Rows swapped in pairs by one turn or mirror: which row each one swaps with:
j504: [ -2  36   0  16  -6 -25  -3 -21 -10  -3   9  34  23 -15 -30   2  20  -4
  -3]
j37: [-11   6  18  27  26 -14  16  14  -1  18 -22   1  12 -45   3  -8  49  16
 -12]
j3: [-17   8  24  11  28 -16  -4  29   1  21 -22   2   0 -14   2 -18  24   3
 -17]
j633: [ -5  38   0  14  -9 -20   0 -21 -10  -3   5  36  25  -7 -34   3  22  -3
  -5]
j958: [-11   9  18  17  34  -1  -1  29   1   1 -11   0   4 -34   9  -8  32  16
  -1]
j575: [ -4  34   1  13 -15 -23  -5 -23  -9   0   8  31  25 -16 -37   9  19  -7
  -4]
j228: [ -2 -20  16  19  -5 -25  34 -30  25  -9   5  28  21 -10   5   2   4 -15
  21]
j310: [-10  -9  19  25  42 -13  10  21  -4  14 -15  -8   2 -30  -2 -10  21  14
   0]
j757: [ 12   2   8  21 -38   3  15   1   9 -25 -43  -9  -8  -7  -6 -10  20   2
 -19]
j663: [ -9  -3   3  13  34 -15   7  26   7  12 -13   2 -10 -28  15 -17  37   6
  -6]
j600: [  7   5  -6   9 -24 -21  24  -6   5 -11 -49 -18 -18   1   3   9  14   6
 -14]
j686: [ -1   3   9  17  29 -22  -4  29  14  15 -11  -2  -3 -37   8 -15  26  10
   4]
j714: [ -3 -14  13  18  -9 -25  33 -26  26  -3   4  33  27  -5  -5   5  -3 -14
  13]
j494: [  6  -6   3  14 -24   1  14   5   3 -33 -33 -22 -14   3  -5   0  13  -2
 -11]
j672: [ -3  -5   8  12 -35  -4  20 -18 -12 -21 -32 -14 -24  -9  -6   2  17  21
 -19]
j246: [-26   6  19  20  22 -20  -1   3  17  15 -26   3  -8 -43  22 -14  31  20
  -7]
j421: [ -2  11   8  30 -29   7  24 -13   3 -11 -43 -19 -22 -11 -12 -15   6  14
  -6]
j511: [-14   7  26  30  18 -20  -9  29  -8  11 -10  -8  12 -36   6   2  22  10
  -5]
j595: [  1  16  14   9 -25   1  16 -11  -5 -23 -51 -17 -10  -5  -4   3   7   7
 -11]
j816: [ -6  10  17  17  25 -10  14  21  -1  31 -11  -6  -7 -33   6 -16  10  18
   5]
j218: [ -1 -17  15  10  -9 -27  36 -27  24  -8   9  33  24  -5  -3   7   1  -7
  17]
j101: [ -3  -8  15  24 -24   9   8 -17  -3 -27 -24 -16 -18   8  -7   8  19 -15
  -9]
j363: [ -7 -14  14  18  -2 -22  35 -26  34 -12   2  35  23  -8  -3   2  -4  -6
  17]
j155: [-16   7   9   2  32 -21   6  22   5  17 -17  -8  -8 -37   4 -20  25  -5
   2]
j140: [ -3 -19  12  15  -6 -19  35 -26  30  -6   4  31  22  -6   2   7   1 -13
  18]
j759: [ -8   2  15  31  14 -37   6  27   1   2 -10  -7   8 -38  20   4  34  25
  -5]
j250: [-31   2  10  14  28  -8   8  18   1  31 -16   2   2 -34   7   5  30  13
  -1]
j750: [ -1   2  10   8 -24   5  25  -6   2 -28 -39 -10 -18  -9 -13 -22  23  -8
 -21]
j297: [  7 -10   4  17 -34  -8  18  -4 -10   5 -36 -10 -15  -2  -4  -8  20   7
 -31]
j290: [ -3  -4  25  23 -27 -11   4 -15   5 -26 -36 -21 -20  -9   3 -17  18  -4
 -18]
j825: [ -9  34   2  18  -9 -21   2 -23  -8  -4   8  33  32 -13 -33   6  18  -3
   2]
j202: [ -4  36   3  21 -10 -24   1 -27  -6  -7   7  36  30 -16 -31  10  18  -3
  -2]
j985: [  1  32   7  12 -11 -20   3 -21 -11  -5   8  33  25 -16 -34   9  21  -5
  -7]
j808: [ -6 -14  19  13   0 -27  35 -26  28  -4   8  31  19 -12  -1   4  -2  -4
  18]
j277: [ -7 -22  17  15   1 -25  33 -23  28  -5   5  33  24  -9  -2   3   0  -3
  17]
j594: [ -4  31   3  21  -9 -23  -1 -25  -2  -1   8  34  31 -16 -34   8  20  -4
   4]
j161: [  1   2   5  25 -34 -10  24  18   3 -15 -47  -9   4   3   3  10  23   7
 -23]
j331: [  5   6   3  13 -30   1  12  -4   0 -27 -40 -12 -20  -9   5 -10  31  -5
 -19]
j215: [ -3  33   5  15  -7 -26  -2 -24  -4   0  11  37  27 -15 -29   8  14  -4
  -2]
j122: [ -3 -14  15  18  -7 -27  34 -24  21  -5   7  33  23  -3   1  10   0  -5
  15]
j17: [  4  31   2  16 -14 -24  -2 -20 -14   2  11  28  27 -16 -36   7  21  -6
  -1]
j843: [ -7 -15  14  18  -4 -25  36 -27  19  -8   7  30  22  -7  -1   7  -1  -9
  21]
j911: [-15  10  28  11  42  -6  -2  17  -5   0  -1  19  -6 -17   9  -2  26  12
  -2]
j787: [-14  12  16  19  29 -15  11  25 -15  16 -16   5   5 -39  15  -9  15  -4
   3]
j822: [ -5  31   0  16 -13 -21   3 -24  -6  -2   3  32  26 -11 -40   6  17  -7
  -4]
j302: [ -3   5   4  30 -23  -7  29 -10  -9 -33 -40  -7 -18  -7  -3 -12   4  -1
 -14]
j179: [-12  10  21   8  23 -17  32  29   3  18 -24  -6   5 -35   2  -4  38  17
   4]
j693: [ -3  -3  17  28 -23 -12  17  10   3 -30 -42  -6  -6   5   0   2  -1  12
 -19]
j401: [ -1   8   0  22 -26 -20  31  -3   1 -20 -38 -29 -17 -10 -22  -1  28   9
  -5]
j558: [ -4 -19  10  17   0 -27  33 -27  29  -9   4  30  19  -6  -6  10  -2 -10
  18]

j787 is swapped with j302
j672 is swapped with j250
j663 is swapped with j331

Rows swapped in pairs by one turn or mirror: which row each one swaps with:
j664: [ 31 -11  31   6   2  -8  -1  14 -27  -8  24  29   7 -28 -18  -3  19  22
  -4 -21  38  24 -12   6  12 -16   0]
j856: [-20  -5  -5  34  35   4  20   1   3   5  22   7 -14 -42  -7 -10  16 -13
 -10 -18  -2  40 -16  18   8  17  -6]
j466: [ 17 -39  33   8  -2  -3   5  16  -9  11 -13  35  -4 -14  12  14   3 -29
  -9   3  11  14 -20  19   1 -11   7]
j642: [ 11 -32  16  30  25  19  34  23 -21   7  18  41  13   1  12 -30  21  -1
 -43 -17  -6  -1  -6  -2  41   4  -7]
j414: [-11 -30  -6  20   5 -13   2   1 -13   9  -3  26  15 -17   0 -19   6 -18
   8 -16  42  44   8  15  -4 -13  10]
j13: [ -2 -50  37  27  44  -4  19  33 -16  11  -4  14  21 -36   6 -12   4 -20
  16 -13  26  20  -4  21  19 -10   4]
j900: [ 14 -33  30  19  43  12  33   0 -31   6   6   6  15 -34  18   3  11   3
 -13  -7  12  42   8  35  32   4 -15]
j420: [ -9 -11 -25  12  35  20  16  22 -15  15  -3  33 -10   8   3 -12  -5 -23
 -23 -14   3 -31  -2  21  29  -8  -3]
j789: [ 14 -18   6  39  16  27  16   5 -27  34  13  16  -6  -6  -8  10 -20   2
  -1   0   7  30  -3  31  18   4  39]
j989: [-11 -10  31  23  23  11   7  18 -38  -1  19   8   4 -25 -21 -24  13  19
  -8 -13   8 -18 -11  -9  32   0  21]
j761: [ -8   7   4  25  13  16  27   5 -29 -16  10  14  11 -43  12 -14   3   1
 -13 -54  15  33   5  29  23   9 -12]
j147: [-12 -13  30  13  16   0  17  34  14  13  16   1 -13   7 -21 -23  -8  16
 -21   0  -5  13  -5   0  16 -21  21]
j88: [-23   6  19  14  33  11  19  33 -21  14  -9  43  10  -1  -8 -34  24  -6
  19 -38  -9   8 -30 -15  15  -6  -5]
j574: [ 10  -5 -14  -5   0  -6   5  15 -16   6  -4  15  -9 -33   6  -5   4   4
  20 -17  37  -4  -5  35  -8 -18  -8]
j828: [-16 -12  22  14  26   9  19  13 -22  17   9  33  -8 -20   0  -3  -7  -2
  50 -26  18  41  -5  48  25  -7  -6]
j191: [ -8   1  19  23  42   6  25  18 -18  -3 -17  14   2 -28  22   1  33   8
  11 -43  46  -5 -16   9  14  -7 -16]
j200: [-11   9   8  16  32  23  12  31 -23   5  11  11   0 -21  -4  25   9  15
  -2 -20   1 -14  19  36  32 -30  -4]
j704: [ 41 -44  34  25  25   6  11  21   5  17  14  25 -11 -17   7 -15  35  -4
   0   5   9   5 -22  13  16  -5  -4]
j748: [  1  -2   6   7  18   6  24 -27 -16  11   3  19  -9 -22  -9  -8  13 -14
 -39  -7  10  40  -6 -22  25  -4  -3]
j55: [-24  -1  -1   9  26  28   0   2 -29  25   3  -3  -1  -8   0 -19  22  11
   2 -10 -10  37 -13 -10  18 -37 -14]
j965: [ -3 -44  16   4  31 -32  20  27 -14  19   3  31  -9   4  18 -18  16  25
   5 -20  14  34 -17  26  11  17   9]
j314: [ 36 -12 -12  13  24  23  12   2 -15  12  21  35  -9  28   1  -3  -7  -8
 -24  -7  12  46 -10  19  20 -19   8]
j316: [ 26  -7  18  18  31  13  29  33 -10  17 -15  37  -5 -55  -4 -16  16  17
  32 -20   0  14 -10  39  20  -8   5]
j7: [ 34 -10   3   9  35  27  12  22 -35  23 -10  29  29  -1  -4 -13   6  29
  10   1  13   5   2  16  51 -24   1]
j384: [-26  -6   7  10  24   0  -2  35 -19   9  13  11  10 -10   0 -19  -7   0
 -20 -19   8  -2   5 -20   8  27   2]
j180: [-17  -2   1  13  41  11  34  13  -4  22  -1   9 -32   7   2 -14 -24  16
 -13   8  -6  32 -12  19  47  -5 -14]
j732: [ -6 -33  17  13  30  -5  35  21  -8   4 -41  48  -4 -15   4 -13  -2  37
   2 -12  26   4  -1  24  28  13  -8]
j389: [-18   1  -5  19  23  20  21  24  -7   9 -27   7 -28 -13  -9   0 -12  23
 -29 -33  30  27 -14  37  45  -3  -2]
j917: [ 46  -4  31   6  25  -3  22  26 -15  21 -47  24 -13 -16   1  -1  -3  19
   2  -2   9  15 -14   2  20  -7  -1]
j516: [ -5   1  19   0  33  10  28  12   7  -2   2  50 -19 -27  -2 -42  33  21
 -12 -38  17   7 -29  22  21 -22 -14]
j496: [ 17  -9  -1  18  30  26   9  31  15  12  -7  40   8  -5  -1 -10   5 -11
 -16  -7   0  20  -8  30  27 -61   2]
j952: [-13 -11   0  43  12   9   5  22  13  12 -10  20   0   1   2   1 -23  -4
 -46 -22   9  13   9  15  32  -7   8]
j449: [ 24  -9  23   4  18  11  23  29 -27  18 -25   2  -9   9  -4  -3 -19  33
  17 -13   3  -5   9   3  23  -2  -1]
j300: [ -1 -29  -5  -5  40  16  38  13 -19  30  14  22 -27  -5  15 -27  27  -1
  -4  -3  37  13  -8  27  -4 -24  -7]
j993: [ 17 -14  18  41  11  21   6   6 -12  26  20  44  16 -15  25  15  -2   8
   6 -47  13  27   5   3  13   8  12]
j709: [ 17   0  18  10  32  -6  22  35 -20  -6 -10   3  10 -12  20  19 -31   9
   7 -37   1   6 -22   4  15 -18  -9]
j375: [ 23 -23  13 -10  15  27  42 -10 -13  19  -3  34  24 -28  24 -40   7  -5
 -21 -33   7   8  -9   7  19  -7   3]
j541: [ 16  12 -10  14  23   5  19   5 -33  10  23  10  -3 -32  -1 -15 -16  28
 -41 -31  18  35 -15   4  16  -7  -8]
j208: [ 17  17  -4   4   2  -5   9  27   0  15  -6  22   2   7  -2 -16  -8  19
 -18 -18  43  37  -7  29  22 -24  22]
j196: [-10  -6  27  31  27  15  26   7  12  18 -13   9 -26  -6  14   2 -25   5
 -12 -34  10  18 -13   6  50  11 -17]
j60: [ 14 -28 -11   7  28  13  16  16 -21  19   2  10  -3 -35   1  -8   4   9
  -2  -8  24  80  -7  14  21  -5  -1]
j112: [  2 -26  32  25  37  27 -10  16 -12  26   7  19  -4  -7  -2   4  10 -34
  -7 -16  28  -3 -14   4  30  22  -3]
j668: [-37 -12  -4  19  26  12  17   9 -13   4  45  31  -1 -27  -4  -8 -13  15
  18 -36  14  -8 -10   9  22  -9  -3]
j341: [ -9 -29 -25  12  26   9  12  15 -13  10  -5  36   3  12   2 -11  26  -1
  31 -18   7  51   4  38  20 -13   3]
j442: [-13  -3  30   9  24  23  11   9 -11  15  52  22  -9  19 -11  -8   5  19
 -18 -28   6  35 -14  16  13 -15  10]
j168: [-27 -24  17  -9  31  14  25  35  -7  -2   0  47  -3  16 -20 -10  20 -15
   6 -36  17  -5 -26  22  28 -19   6]
j800: [-14  -5 -12  25  36  -4  26  24 -11  -6 -14  43  30 -13  21 -23  17 -24
 -16 -29  13  27   0  33  41 -11   1]
j791: [ 26  -9  -2   7  31 -10  18  10 -11  11  21  39  -7  -1   0 -11  12  18
 -14 -14  17  38 -21 -41  16  -9   6]
j15: [ 30   5 -40  17  39   0   9  36 -14  20  20  41  -5 -29  -1  -7  12  13
  -2 -15  12  30   0  -7  18  -5  -4]
j194: [  7  -2  -4  19  -8  25  43  21 -34  20  -5  51 -13 -43  -5 -10  10 -11
 -20 -29   7  14 -16  21  32 -21  18]
j276: [ 17 -22  36  23  49  28   9  14 -16  28 -18  38 -35 -22  16  -1   2  10
  -5 -41  12  24  15  31  17  -8   7]
j258: [  0   6  -9  12  51  25  27  28 -17  28   4  29 -12  -8 -25 -36   6  16
  -5   2  -4  10 -39  -2  31 -22  13]
j439: [ 29 -38   1  -1  18  13  36  -6   1  29   6  21 -21 -21  -5   1 -12  -9
  -6  17  17   9   8  27  36 -12 -12]
j320: [ 30  11  10  -7  38  12 -10   3  -1   1  20  36  24 -18  -8   3  -7  13
 -13 -37  11   7 -14  -8  21 -24   4]
j405: [ 18   7  -5  15  15  26  25  17 -14  19 -13  46   7 -15  29 -13  -8  30
  14 -24  32  -2 -21  10  -2   1 -21]
j908: [ 16   2   9   1  18  21  26   9  -9  18 -12  24 -12  38  -4  -6  30   4
  -1   0   6  -3  11   2  22 -21  15]
j713: [  5 -11  -7  13  22  22  37  21  -5  55   6  18   7  10 -10  24 -22   6
   6 -19  10   2 -11  15  25   7  -9]
j230: [  5  19  -3  -8  27  23  21  -7 -16  -1 -21  59  -2  -6 -22  -9  11 -15
  -6  -4   2  -1   0   4  26 -13 -18]
j415: [ 16 -27   2 -11  23  -6  30  39  -9   2 -27  -4   4 -10  11  -3   2  37
   5  -2  24   5  -1  16  26  -1 -13]
j172: [-10 -21  13   4  19  -2  13 -18 -21  10   2  25  -1   8   0  -9   0  -7
  50 -13   9  45   0   1  21  -9   6]
j131: [-21 -10   6  27  23  35  19  28  -8   9  14  43 -14 -15  -8   0  -5   6
 -23 -42 -17  46  -4  23  37  -7  24]
j646: [ 17 -11  36  26  -6  19  37  19 -24  14  -5  42  17 -37   3   3  14 -10
  -8 -46   5  16   0  -2  45   2   3]
j969: [ 30 -18   3  19  18  21  23   3 -26  18  25  58  12 -13   0  -9  11 -26
 -10 -34 -11  36   4  36  19 -17   1]
j685: [-20 -12  29   4  13  -5   8  32 -22  20  -6   8  10   2 -29  10   9  -1
 -18 -16   1  18 -21  24  61  -1  -5]
j942: [-22 -13   5   3  10  11   7  27   2  18 -10  41  13  18 -37 -10  15  12
  15  -4  19  14 -26   8  33 -18 -22]
j855: [  9 -11  18 -22  27   2  45  18 -15  14  -1  23  -8  13  -8 -33   0 -37
   5 -31  -1  19  -4   2   5  -7  -2]
j454: [ -8   1  -3   7  37  12  24  29 -22   8  -9  19  10 -40   3 -50  -5  21
  -6 -32  37  20  16  17  11 -21  13]
j837: [-15 -22  22   5  42   4  26  17  -9  -2 -10  34 -17  -2  -5 -18  22 -24
  19 -34   2   5 -38   2  11 -17 -29]
j781: [-23 -13  -3  -7  32 -19  50 -14 -10   3  -3  35 -13 -30 -11  10   5  -1
  11 -22   6  15 -11  18  -1   1  -6]
j840: [ -8 -20  21   9  -4  -3   4  -8 -16  -4   6   6 -16 -15  19  -7  16  20
   2   5  -5   7  -8  -2  -1   7  19]

j415 is swapped with j168
j60 is swapped with j131
j685 is swapped with j965
j952 is swapped with j414
j405 is swapped with j230
j320 is swapped with j375
j454 is swapped with j496
j88 is swapped with j917
j709 is swapped with j855
j147 is swapped with j13
j384 is swapped with j466
j993 is swapped with j748
j276 is swapped with j55

